One turning vector, and how many ticks it has turned
The counts run from 0 to 994.
[148 118 113 155 151 169 152 129 110 106 150 132 112 115  83  98 115 116
  88 132 150 104 135 112  82 125 154 151 174 106  65 177 152 109 117 140
 105 110 148  85 150 183 124 149 163  63 128 152 139 146 141 103 135 138
 169 114 145 139 101 125 169 153 106 119 102  96 149  84 114 134 122] -> 428
[149 129 117 108 100 124 144 139 111 105 143 123 159  93 108  94 159 120
 102 108 122 127 104 163  83 125 204 129 173 105 135 128 129 146 108 167
 150  62 144 170 162 118 131 141 150 122 142 133 143 125 144  70 134 154
 179 127 115 151 101  79 169 170 109 126 102  94 140  93 134 136 103] -> 958
[119 105 151 140 138 165 182 151 112  76 136 120 151 114  89 153 145  93
 104 131 136 140 125 123  97 115 177 131 167 101  90 121 133 129  88 122
 139  91 139 114 138 131 114 154 140  93  95 120  86 132 162 114 137 181
 190 102 106 140  85  87 152 140 135 139  99 107 122  92  96 140  85] -> 767
[142 118 126 161 153 131 167 132 100 109 136 143 148 109 111  89 114 146
  84 134 132 139 101 127  75 112 144 162 181 103  75 165 147 167 124 129
 126  64 157 108 109 164 123 139 142  93 115 143 137 110 177  92 112 171
 159  90 119 143  90 104 178 147 103 116  98 102 138  95 163 138 116] -> 486
[159 114 128 145 136 162 158 158 102 123 173 123 132  76 119  91  99 135
  71  92 111 115 112 158  91  99 143 106 162  85  84 155 172 122 130 144
 122  85 157 123 136 179 137 157 138 126 141 145 129 148 152  91 133 103
 189 106 126 147 107  88 161 146 140  94  99 109 131  96 122 140 105] -> 303
[162 102 132 111 141 143 151 151 143 111 137 118 104  94  97 127 138 122
  74 141 145 144 107 128  73 152 183 156 162  85  86 170 123 133 124 135
 164 105 166 124 151 142 124 159 159 109 125 136 163 120 143  80 119 141
 151 111 112 141 104 101 131 144  88 101  98 111 120  89 147 146  93] -> 740
[140 126 109 150 119 146 178 159 107  98 159 101 158  84  76 122 126  79
  81 123 141 119 136 154 104 112 160 123 185 125 103 113 122 141 131 126
 170  66 144 132 176 157 128 158 161 130 134 115 123 134 125 118 133 152
 150 110 102 152 112  82 157 131 143 132 121  80 126  80 123 138 112] -> 875
[146 135 137 158 130 135 170 157 128 122 137 108 110  89  98 129 135 136
 122 151 172  99 149 141  84 135 145 166 161 103 107 159 133 132 111 138
 137  71 159 128 170 139 126 134 157  98 131 149 154 132 147 139 143 160
 210 104 121 163 102 110 164 150  72 116  89  93 123  78 124 106 108] -> 8
[135 147 108 140 105 137 143 123 118 129 177 142 163 103  97  71 154  99
 100 114 146 129 109 125  93  98 160 166 185 117 105 132 150 134  96 169
 117  80 110 121 156 169 144 139 132 122 129 158 144 135 159  84 159 180
 180 103 115 140 104 124 182 164 112 106 100  93 143  97 124 111 120] -> 336
[118 118 118 131 146 162 162 136  92 119 137 120 152 102  93  95 105 109
 112 125 107 127  72 118 111  82 164 144 203  93  93 121 159 159 116 119
 118  66 143 121 144 154 169 145 126 119 127 126 114 131 192 111 149 180
 169 102  79 133 107 106 144 172 144 122 117 115 124  90 144 126  98] -> 752
[101 134 107 137 105 136 140 177  99 116 124  84 147 102 107 115 138  92
 110 122 132 128  87 148 113 114 192 118 175  84  98 134 135 126 117 161
 153  81 151 144 136 126 153 135 173 141 155 107 131 100 168  95 149 163
 164  94  91 148 106 100 163 189 103 122 118 111 126 102 144 152  85] -> 525
[128 114 151 135 156 165 147 109 100 121 136 144 118 108 100 124 104 151
  96 132 129 131 107 131  72 114 144 160 158  91  91 176 160 164 104 130
 127  93 166 112  98 159 124 144 129  87 102 159 136 135 185 101 122 152
 176  82 132 145  94 121 161 141 116 103 108  89 142  89 121 141 112] -> 986
[165 119 143 158 117 166 163 137 117 108 161 144 161  92  88  93 128 102
  81 125 119 101 126 154 117 118 148 124 179 128 133 109 156 123  76 151
 109  71 148 118 186 178 131 144 125 110 131 143 131 159 141 101 157 146
 172 103 123 137 105  95 142 148 123 121 113 114 141  66 107 124 101] -> 643
[142 125 110 111 133 163 142 161 101 106 162 115 125  92 117 105 124 118
  98  94 126 133 112 133  95  86 176 111 173  88  72 159 157 107 126 156
 136 103 142 119 143 157 134 165 144  96 122 148 128 146 139  80 133 105
 193 124 131 144 116  97 184 164 155 105  96 125 152  97 132 137 104] -> 36
[143 138 115 117 132 153 191 174 122 103 148 106 140  84 100 116 140 111
  99 110 146 136 126 146 115  98 181 103 177  99  99 125 138 112 127 136
 147  91 124 145 177 114 125 164 133 123 125 138 100 145 137  98 154 138
 204 133  92 158 128  69 166 150 137 141  84 120 118  90 114 134  86] -> 42
[158  89 121 131 149 149 166 165 133  94 132 128 137  99  87 122 115 107
  84 141 139 138 100 140 107 150 188 152 178  96 111 139 103 129 126 129
 140  83 172 110 199 132 125 166 149 109 124 121 154 126 134 107 144 146
 153  92  99 136 108 105 117 133 101 125 107 113 130  80 137 157  96] -> 166
[105 103 153 162 117 160 137 135 101 137 142 119 139 102 110 119 119 106
 100 144 127 103 106 138  87 100 139 137 154  83 105 153 170 136  95 151
 114  89 157 102 108 180 157 138 139 121 133 144 133 115 182 119 146 156
 178  64 107 138  81 119 156 179 108  90 118 112 125  83 130 127  90] -> 11
[127 126 157 160 104 167 145 131 107 109 138 120 133 136  92 119 140 108
  94 128 124 131 119 152 110 126 179 117 144  89  90 150 142 113  75 173
 115 114 161 119 105 149 128 134 170  91 123 137  95 138 166  98 137 145
 179  82 135 131  93 111 177 174 115 120 104 107 161  86 123 146  63] -> 285
[116 132 125 165 116 158 160 124 112 119 147 118 149 111  83  95 135 114
 120 135 161 101 145 126  93 118 146 163 173 117  90 118 133 122  94 164
 125  70 136 107 170 176 147 128 146  88 131 155 144 144 138 141 156 164
 187  81 127 132 116 124 178 166 102 134 100  93 167  83 125 112 120] -> 502
[115 111 127 126 153 173 187 138 115 108 165 145 138  97  95 122 119 111
  89 131 158 158 116  98  85  86 161 152 177 112  77 120 138 129 132 117
 127  85 106 107 148 143 144 173 129 102  86 151 104 148 144 111 131 167
 184  95 107 154 101 105 146 146 149 125  78 105 120 101 126 143 115] -> 187
[110 147 132 139 117 172 145 128 119 124 146 136 169 127 103 109 119 125
  85 130 135 156 120 142 110  92 175 117 154  91  47 129 136 122  95 136
 128  92 150 135  99 134 112 161 144 118  90 134  76 134 154  71 127 142
 157  86 111 147  91 112 159 180 133 121  98 113 157 106 156 153  67] -> 619
[123 128 151 145 144 170 154 138 122 127 143 138 128 106  99 134 105 117
  90 128 134 147 102 137 105 120 161 131 155  75  69 155 153 121 111 101
 114  88 137 106 131 117 134 151 143 120  74 133  90 134 182 106 147 143
 189  90 122 164  89 116 124 159 116  98  89 116 102 110 124 174  81] -> 846
[122 152 108 129 111 151 149 157 130 139 151  96 114 106 110 112 147 121
 120 125 152 115 132 132 100 103 157 142 179  84  87 140 136 119 110 164
 146  82 150 147 159 154 152 143 159 118 151 137 155 129 140 101 140 133
 177 110  99 143 128 109 177 193 114 114 113 123 157  80 146 106  68] -> 176
[171 139 159 117 130 144 166 145 116 105 155 122 120  96 101 121 161 133
  86 105 103 109 136 148  78 104 159 114 163 101 135 157 152 138  96 147
 156  85 148 156 135 141 127 128 132  98 136 151 118 148 166  97 130 137
 195 136 110 171 106  81 188 147 132 118 100  70 119  80 101 125  99] -> 550
[155 100 127 147 133 170 152 138 108 110 143 140 163 105 132  93 103 145
 102 109  99 135  98 144 104 108 171 135 173 102  93 125 140 134 127 137
 133  58 168 126 156 148 136 174 118 127 119 152 120 155 131  93 136 124
 174  75 108 135  96  89 135 151 129 127 109 139 162  84 158 140  90] -> 311
[142 110 115 110 143 155 162 134 129 113 143 141 130 101 105 105 109 117
  93 125 130 155  76 116  92 126 189 166 180  95  75 144 137 145 134  94
 130  84 141 108 167 125 132 172 121 112  97 142 135 131 160  90 149 150
 160  96 100 149 115 107 108 149 122 108 102 132 110 109 155 169 108] -> 746
[100  87 126 144 122 173 145 130 109 120 152 104 164  76 102 123 118  97
 120 130 123 124  86 141 103 105 150 134 177  94 105 111 151 152  98 137
 138  82 158 106 149 168 166 139 129 123 104 134 138 128 168 131 149 146
 195  62  98 137 118  92 151 159 134 113 122 120 128  71 123 119  96] -> 585
[163 160 144 155 119 128 140 150 140 126 172 116 114 107  84 103 149 116
  76 126 154 103 166 168 105 141 138 132 144 107 111 167 133 126  93 150
 141 104 153 136 154 176 112 137 173 113 135 134 138 133 148  94 132 140
 161 109 125 151 110 110 189 163  80  96 112  85 125  64 123 116  76] -> 75
[133 164 100 155 111 162 171 129 134 133 177 133 162  96  85  87 118 107
  77 110 160 126 141 134 104  99 154 148 170 127  88 107 138 131 129 128
 126  66 137 138 165 168 136 178 138 125 110 141 114 162 127  88 141 150
 149  90  96 159 113 124 156 163 137 119  98 103 149  93 167 140 101] -> 395
[150 107 156 134 151 164 171 120 134 111 139 171 127 110 100 118 128 135
  91 144 141 137 106 112  74 138 175 171 163 106  84 147 124 143 110 113
 121  85 139 102 157 135 116 157 129  92  79 161 128 146 156  99 134 179
 174  98 132 151  80 122 117 135 112 121  80  93 116 105 138 160 102] -> 413
[144 125 116 116 121 155 147 161 130 105 158 111 122  96 103 115 151  98
 110 117 166 124 133 160 104 137 188 124 159  79  88 157 120  91  95 180
 143 103 129 128 193 122 120 141 154 101 136 151 153 146 122 107 154 116
 198 111 134 141 122  95 161 170 103 114  91 119 135  82 107 139 101] -> 516
[138 130 136 149 120 129 151 143 104 122 127 103 112 104  96 110 145 117
 127 124 142  85 122 170 100 133 179 134 161  87 132 138 143 118 104 169
 130  62 155 150 163 115 133 102 166  96 149 142 129 138 152 116 147 147
 210 104 143 163 113 105 159 168  78 128  93  88 148 108 115 147 119] -> 857
[138 137 108 160 114 137 156 131 118 116 154 132 160 103  98  84 119  88
  56 122 134 129 118 112  78  89 153 147 168 125  84 119 152 147 149 132
 138  70 129 119 121 176 135 149 154 141 134 105 110 112 148  83 118 167
 124 109  99 165  83 121 159 154 135 107 108  62 114 119 157 145 109] -> 961
[156 144 137 130 115 138 142 152 135 123 124 117 133 125 112 109 152 131
  85 122 119 145 116 144 104 115 183 141 162  83  95 167 126 131 108 153
 140  90 180 148 126 140 115 142 149 119 141 113 138 106 164  52 115 153
 135 118 100 152  95 103 170 172  85 119  97 101 136 109 158 138  73] -> 966
[163  82 154 137 129 139 154 159 120 104 146 125 113  79  96 127 123 106
  60 129 110 114  95 163  97 151 158 134 165  80 122 174 139 152  97 141
 145  97 185 118 145 151 117 137 151 125 132 126 159 126 163  94 145 137
 160  99 107 155  98  84 129 136 104  94 127  99 112  77 109 145  87] -> 158
[117 145 126 144 130 157 157 126 116 139 152 144 156 113 125  79 131 136
 123 124 148 137 106 134  97 113 171 144 175  92  65 131 156 106 104 146
  89  76 125 126 152 123 131 153 126 111 109 171 101 148 158  89 157 168
 206  95 131 144 105 135 172 185 108 123  80 125 146 106 148 138 102] -> 270
[128 171 153 124 119 169 140 134 145 154 150 137 119 126  91 125 148 123
 109 126 154 129 123 147 115 122 167 130 147  84  84 138 133 114  92 144
 116 102 126 158 153 108 137 143 144  97  95 153  93 157 149  91 155 140
 202 101 116 174 120 129 149 190 107 112  80 113 128 109 132 145  77] -> 764
[155 142 124 143 128 129 165 161 125 113 141 105 112 111 100  83 172 109
 102 129 150 109 138 134  86 120 155 153 187  94  75 168 145 124 103 155
 117  94 129 123 154 151 116 117 153  92 161 144 147 120 168  94 134 162
 178 144 115 144 103 111 196 171  85 126  91  97 124  92 127 105 102] -> 342
